Here are some numbered points:
[-0.5   0.11 -0.34 -0.79 -0.58 -1.5  -0.59  1.03  0.89  0.35 -0.6   0.8  -1.32 -0.89 -0.26  1.25] 0
[-0.22 -1.68  0.05  1.72  0.45 -2.32 -0.28  1.1  -1.1  -0.82  0.21  0.98  1.36  2.03 -0.7  -0.46] 1
[-0.37  1.23 -0.53 -0.98 -0.89 -0.43  1.63 -0.95 -0.52 -1.05 -0.73  0.74  0.38 -0.73 -1.77  1.9 ] 2
[-0.33  0.44  0.05  0.93  2.5   1.18 -1.67 -0.27  0.21 -0.49  1.02 -0.74  0.47 -1.01 -0.62  0.83] 3
[ 0.75 -1.02 -1.85 -0.76 -0.51  0.46 -0.97 -0.82  1.65 -0.24  0.63 -1.78 -0.52 -1.14  1.25 -0.03] 4
[-1.56  1.76  2.3  -1.56  0.33 -0.12 -1.48  0.42  2.42  0.38  1.14 -1.46  0.48 -1.21 -1.98  0.06] 5
[-0.25 -1.24 -1.09  1.44 -0.39 -0.31  0.06  4.11 -1.89 -0.78  0.09 -0.49  2.68  0.58 -0.4  -0.43] 6
[ 0.28 -0.79  0.1   2.16 -0.63 -1.71  0.8   3.04 -0.15 -1.26 -0.64  1.31  1.23  0.84 -1.58 -0.3 ] 7
[ 1.74 -0.24  0.49  0.95  0.83  1.67 -2.   -1.9  -0.34  0.57  0.5  -1.07 -0.22 -1.26  0.97 -0.1 ] 8
[ 0.19 -0.1   0.7   0.28  0.78  1.53  0.1  -0.37 -0.19  0.73 -1.2  -0.44 -0.89  0.38  1.45  1.37] 9
[-0.18 -0.92 -0.42  1.18 -0.76 -1.3   0.89  1.74  0.74 -0.91 -1.78  0.02  1.31  1.48 -2.48  1.3 ] 10
[ 1.36 -0.8  -0.51  1.62 -0.28  0.01 -2.53 -2.6  -0.95 -0.2   0.82 -0.72  0.79 -1.21 -0.47  0.17] 11
[-0.94 -2.02  0.47  0.61 -0.12  0.8   1.2  -0.01 -0.7   1.21  0.27 -1.   -1.32 -1.29 -0.42 -0.22] 12
[-0.41 -0.81  1.07  0.52  1.09  1.75  0.14  1.81 -0.51 -0.68 -0.83  0.16  1.83  0.63 -0.74  0.42] 13
[ 0.04 -1.58 -1.62 -2.03  0.49  1.14  1.26 -0.9   0.62 -0.4  -0.06 -0.33 -0.02  1.27  1.9  -1.21] 14
[ 0.19 -1.09  0.17 -1.29 -2.12 -0.71 -0.83  3.19 -0.31  0.42 -0.57  0.73  1.6   2.89 -0.38  0.05] 15
[ 2.71 -0.64  0.35 -1.57  0.33 -0.77 -1.68 -1.71 -1.25  1.41  0.82  0.84 -0.61  0.27  0.88 -1.34] 16
[-0.26  0.33 -0.49 -0.79 -0.93  1.25  2.   -1.09  0.13  0.16  0.15 -0.25 -0.83 -0.1   1.36 -1.05] 17
[ 0.53 -0.5   0.04 -0.44 -1.44  0.31  1.93 -2.07  0.34 -1.64 -0.85 -0.65 -0.43 -0.43  0.68 -0.36] 18
[-0.9   0.47 -0.34 -0.35 -1.32 -1.04  1.04 -0.51  0.02 -0.01 -0.52 -1.73 -0.73  0.75 -1.11 -0.9 ] 19
[ 0.25  0.66  1.43  0.22  2.33  1.02 -2.19 -0.58 -0.14  0.69 -1.26  0.47 -0.19 -0.97 -0.17 -0.07] 20
[-1.28 -0.59  1.4  -1.42 -1.9  -0.84 -0.86  1.3   0.66 -1.86 -0.74  1.35  0.45  0.85 -0.22 -0.16] 21
[-0.36 -0.7   1.34  0.13 -0.18  0.64 -0.58 -0.22  0.73 -0.1  -0.65 -1.37  0.18  0.08 -1.2  -0.12] 22
[-0.37 -0.22 -0.03  0.96  1.31  0.79 -2.47 -1.63  1.2   0.3   0.63 -0.87  0.05 -1.1  -0.21  0.64] 23
[ 0.44  0.59 -1.31 -0.69  1.03 -0.46  2.17 -0.31  1.47  0.11 -1.32 -0.1  -1.02  0.2   1.18  0.63] 24
[-0.99  1.23  1.24  0.19  0.1   2.42  1.03 -2.65  0.77  0.4   0.49 -0.55 -2.01  0.87  1.69 -0.5 ] 25
[ 0.18  1.65 -0.32 -2.05 -1.09 -0.02  1.21 -0.42  0.22  0.26  0.22  1.17 -1.45 -0.48  0.54 -0.85] 26
[ 0.41 -1.09 -0.51  1.59 -1.24 -0.79  1.26  1.85  1.33 -2.04 -1.34  0.91  3.03  0.71 -1.87 -1.97] 27
[ 0.12 -0.56 -0.21  0.6  -0.99 -0.44  0.09  0.64 -0.61 -0.63 -1.26  1.22  0.97  2.11 -1.36 -0.21] 28
[ 0.81  0.02 -1.58 -0.4   0.79  1.79 -1.41 -2.92  0.41  0.96  1.23 -3.12  0.96 -1.1  -0.48  0.18] 29
[ 0.88 -0.68 -0.12  0.19 -0.17  0.53  1.76 -1.16  0.78  0.36  1.04  1.14  0.54  0.65  1.07 -0.71] 30
[-0.16  1.91  0.17 -2.31  1.28 -0.15  0.21 -0.93 -0.4   1.02  1.07  0.05 -2.33 -0.98  1.55  0.98] 31
[ 1.44  0.16 -0.56 -0.48  0.07 -0.65  0.13  1.41 -1.2  -0.58 -0.22 -0.21  0.76  0.87 -0.92 -0.62] 32
[ 0.87  1.23 -0.16 -0.45 -0.41  1.95 -2.81  0.14 -0.36  0.46  1.77 -2.17  0.42 -2.33  0.25 -0.94] 33
[ 0.26 -0.67  0.03  1.74  2.33 -0.02 -1.35 -2.09 -0.31  0.26  0.05 -1.34  0.8  -1.27  0.47  0.44] 34
[ 0.22  1.02 -1.22 -1.03  0.58  1.45  1.71 -0.64 -0.35  0.2   0.19 -0.49 -0.36  0.78  1.22 -0.29] 35
[ 0.02 -0.3   0.51 -1.92 -2.45  0.07  1.56  0.82  0.71 -0.49 -0.62  0.59 -1.64  0.35  0.17 -1.42] 36
Which two points above are nearest to each new point, looking only along the 7 directions in which the numbered points spread most? Their numbers follow each, nearest first.
[ 1.56 -1.64 -1.25  0.64  1.07 -0.67  0.18  0.48 -0.84  0.21  0.95  0.06  1.45 -1.15 -0.33  0.69] 32 1
[-0.63  0.58 -0.26 -1.48  1.17  1.1   0.73 -1.18  0.5   0.21 -0.85  0.76 -1.49  1.46 -0.39 -0.71] 9 17
[ 0.99 -1.16 -0.59  1.77  1.65 -0.21 -0.08  4.99 -1.43  0.54 -0.68  0.26  1.52 -0.02 -1.91 -0.31] 6 7
[-0.45  1.26  0.41 -2.18 -0.35 -1.43  1.51 -0.23  0.1   0.73  0.26 -0.76 -0.33 -1.49  0.12  1.5 ] 0 2
[ 0.48  0.54 -0.1  -1.81  0.    1.1   0.41 -1.14 -0.52  1.13  0.93 -0.86  0.07 -0.83 -0.26 -0.04] 4 12
[ 0.15 -0.79  0.63  0.98  0.57  0.58 -1.88  0.   -0.63  0.02  1.15  0.36 -1.28 -0.76 -0.51  0.58] 20 23
[ 0.13 -0.58 -0.33  0.85  1.46  0.62 -0.3   0.35 -0.7  -1.05  0.67 -0.18  0.84 -0.64  1.62 -0.15] 12 9
[ 0.03  0.46  0.56 -0.47  1.06  0.23 -3.25  0.14 -0.24  2.   -0.92  0.22  0.09 -0.64 -2.22 -0.39] 20 3
[ 1.65 -0.44  0.43  0.38 -0.36  0.63 -2.18  0.52 -0.42  0.89  0.02 -0.88  0.3  -0.42  1.27 -0.98] 8 16
[-0.63  0.55  1.18  0.88  0.16 -1.1   0.26 -0.16 -0.43  0.03  0.63 -0.43 -1.32 -2.23 -0.43  1.08] 0 2
[ 1.66  1.01  1.39 -0.36  0.76  0.89 -2.95 -1.09  0.21 -0.16  1.01 -0.7   1.03 -1.19 -0.61 -0.31] 23 8
[-0.33  0.96 -0.76 -0.97 -0.89 -0.02  0.86 -0.97  0.84 -0.54 -0.32 -0.41 -0.47 -0.39 -0.65 -0.16] 19 2
[ 0.31  0.25 -0.2  -1.95 -0.92 -0.59  0.38 -0.89  1.26 -0.42 -0.24  0.27  0.67  0.28  0.55 -0.35] 19 26
[-0.22  0.55  1.97  0.36  1.86 -0.75 -2.49 -0.45 -0.9  -0.12 -0.29 -0.27 -0.42 -0.17 -0.54  0.01] 20 23
[-0.67  1.32  0.11 -1.13 -1.47 -0.21 -3.39  0.86  0.89  0.64 -0.1  -0.09  0.64  0.11 -1.31 -1.08] 5 22
[-1.44  0.22 -0.55 -0.84 -0.21 -0.95  0.86  1.56  1.27 -1.7   0.07  0.39 -0.88 -0.28  0.73 -0.9 ] 19 0
[-1.26  0.37 -0.69 -0.3  -1.03 -0.78  1.29 -1.2   0.63 -1.2  -0.16  0.32 -0.86  0.31 -0.88  0.88] 2 19
[ 0.78 -0.89 -1.86 -1.5  -3.15 -0.83 -0.46  3.54  0.74 -1.36 -0.01  2.33  0.12  0.03  0.3  -0.63] 15 32
[-0.85  0.37  0.39  0.52  2.11 -1.18 -3.1  -0.11  0.79  1.19  0.01  0.27  0.16 -0.84 -1.25  1.05] 20 3
[-0.43  1.47  0.08 -1.11 -1.34 -0.82 -0.01 -1.58  1.81 -1.72 -0.82  0.54 -0.51 -0.1  -1.24 -1.17] 19 2
[-1.73  0.43 -0.43  0.16  0.18 -0.98 -0.16 -1.82  0.43  0.07 -0.44  0.84 -1.26  2.37  0.31 -0.54] 30 12
[ 0.39  0.36  1.13 -0.57  0.22  0.13 -0.85 -0.51  0.46  1.64 -1.62 -1.1  -0.29 -0.42  0.88 -0.8 ] 12 9
[-0.54  1.75 -1.69 -2.43  0.21  0.    1.15 -3.35  1.44  2.15  0.64  1.09 -1.51 -1.12  0.26  0.1 ] 31 26
[ 0.88 -0.77  0.06  1.02 -0.21 -1.23 -0.42  2.03 -1.   -0.99 -1.77  1.03  0.73 -0.1  -0.78  0.7 ] 1 28
[ 0.16 -0.79 -0.44  0.48  0.92  1.17  0.09  3.5  -1.33  0.2  -0.14  0.39  1.87  0.46 -1.79 -0.76] 6 13
[ 0.65 -1.45 -0.06 -0.19 -1.37 -1.75 -0.01  2.62  0.26 -1.75  0.14  0.09  0.87  0.95  1.06  1.27] 32 28
[-0.03  1.2   0.11  1.12  0.1   2.26  1.92  0.26  0.14 -0.3  -0.04 -1.13 -1.47 -0.91  0.51 -0.59] 12 35
[ 0.03  2.73  0.72 -1.61  0.62  1.    0.15 -2.34  0.43  0.28 -0.3   0.4  -1.41  0.75  1.03  0.94] 31 25
[-1.44  1.06  0.75 -0.11 -0.34 -0.15  0.38 -0.88 -0.02 -0.12 -0.38  0.11 -2.8   0.32  1.26 -1.21] 26 17
[ 0.03  1.13  0.06 -1.52  0.22 -0.93  0.72 -1.43  0.77  1.77  1.49  0.72 -1.03  0.16  0.37 -0.19] 26 31
[ 0.74 -0.45 -2.04  0.63  0.47 -0.27  1.4   1.34 -3.06 -0.49  1.    0.21  0.9  -0.29  0.03 -1.08] 32 6
[-0.01  0.67 -0.23 -1.34 -0.24 -0.36  0.97  0.83 -0.91  0.79  1.47 -1.72 -0.89 -0.59  1.89  0.8 ] 35 26
[ 0.37  1.1  -0.43 -0.12  1.05 -0.02  1.54 -2.14  0.39  0.21 -0.02  0.75 -0.47 -0.56  0.43  1.03] 24 9
[-0.46  0.04 -0.4   0.62  1.46 -0.38 -0.83 -0.96  0.86  0.69  0.49 -0.68 -1.55 -1.19  1.95 -0.92] 9 12
[ 0.13  1.06  0.35  0.49  1.48  0.6  -0.83 -1.59 -0.46 -0.88  0.96 -0.69 -0.35  0.03  0.38  0.9 ] 23 9
[ 0.67 -2.55 -0.39  2.32 -1.17  0.06 -0.63  4.1  -1.5   0.49 -0.37  0.18  2.79  0.79 -1.66 -0.35] 6 7
[ 1.29 -1.18 -0.86  2.15  1.47 -0.23  0.68  1.67 -1.21  0.08  0.26  1.04  2.14 -0.44 -1.02  0.85] 1 32
[-0.8   0.59  1.15  1.41  1.85  0.39 -2.94 -0.86  0.63  1.11 -0.32 -0.85 -0.35  0.49 -1.14  0.38] 20 23
[ 0.12 -1.27 -1.09  1.11  0.44  0.3  -0.41  1.33 -0.86  0.4   1.25  0.25  0.02  1.07  0.21 -0.16] 32 13
[-0.63  0.06 -0.6  -0.74  0.53  1.74  0.17 -1.97  1.02 -0.31  0.68 -0.8  -0.54  0.19  0.5  -0.11] 12 17
[-2.14  0.42  0.64 -0.41  1.48 -0.23  1.07 -1.23  1.52 -1.87 -0.2  -1.18 -0.79  1.33  0.47 -0.73] 12 9
[ 0.98 -0.32  0.71 -0.43 -1.17  2.12 -1.65 -1.92  0.12  1.76  1.09 -0.18  1.16  0.93  0.72  0.35] 8 12
[ 0.52  0.08 -0.74  0.07 -1.63 -0.04  1.03 -1.87 -0.98  0.71  1.13  0.3   0.36 -0.24  1.33 -0.18] 30 14
[ 0.21 -1.   -1.76 -2.46 -1.4   0.88  0.94 -1.96  0.7   1.54 -0.55 -0.52 -0.84  1.42  0.46  0.58] 17 14
[-0.47 -1.66 -1.   -0.44  1.38 -0.62  0.81  2.78 -1.59  0.74  0.61 -0.13 -0.89 -0.59  2.16 -0.92] 32 35
[-0.86  0.38  1.45  1.1   0.13  0.65  1.14 -0.79  0.8  -0.69  0.84  0.05 -0.04  0.34  0.68  0.01] 12 22
[ 0.6  -1.26 -1.04  1.79  0.5  -0.5   0.38  1.06 -1.36  1.8  -0.33  0.63  2.3   0.06  1.61  1.12] 32 1
[ 0.44  1.42  0.89  0.39 -0.27 -0.02  2.19  0.33 -0.35 -0.75  0.14 -1.57  0.1   1.7   1.13  0.43] 12 35
[ 0.81 -2.01 -1.29  1.68 -1.33 -0.76  1.81  0.82 -0.18 -1.41 -0.42  0.59  1.16 -0.73 -0.11  0.79] 28 10
[-1.14 -0.78 -0.75  1.46  1.02 -0.18  0.2   1.23 -0.67  0.09 -0.97  1.03 -0.62  0.22 -0.98  0.82] 13 28
[ 0.32 -0.17 -0.94  0.28  1.2   0.61 -1.08  4.12 -0.76 -0.08 -0.19  0.62  1.82  0.99 -0.53 -1.43] 6 13
[ 0.14  0.33 -0.56  1.45  0.17  1.08 -0.14 -0.99 -0.63  0.54  0.93 -0.17  0.12 -0.84 -0.01  1.09] 12 34
[-0.96 -1.08 -0.63 -0.54 -0.3   0.64  0.33  0.16 -1.25 -0.32 -0.6  -0.58 -0.8  -0.97 -0.1  -0.08] 12 19
[ 0.51  0.1  -1.17  1.66 -1.08 -0.68  0.28  2.98 -1.99  0.36 -0.56  0.53  1.19 -0.26  0.41  0.78] 32 6
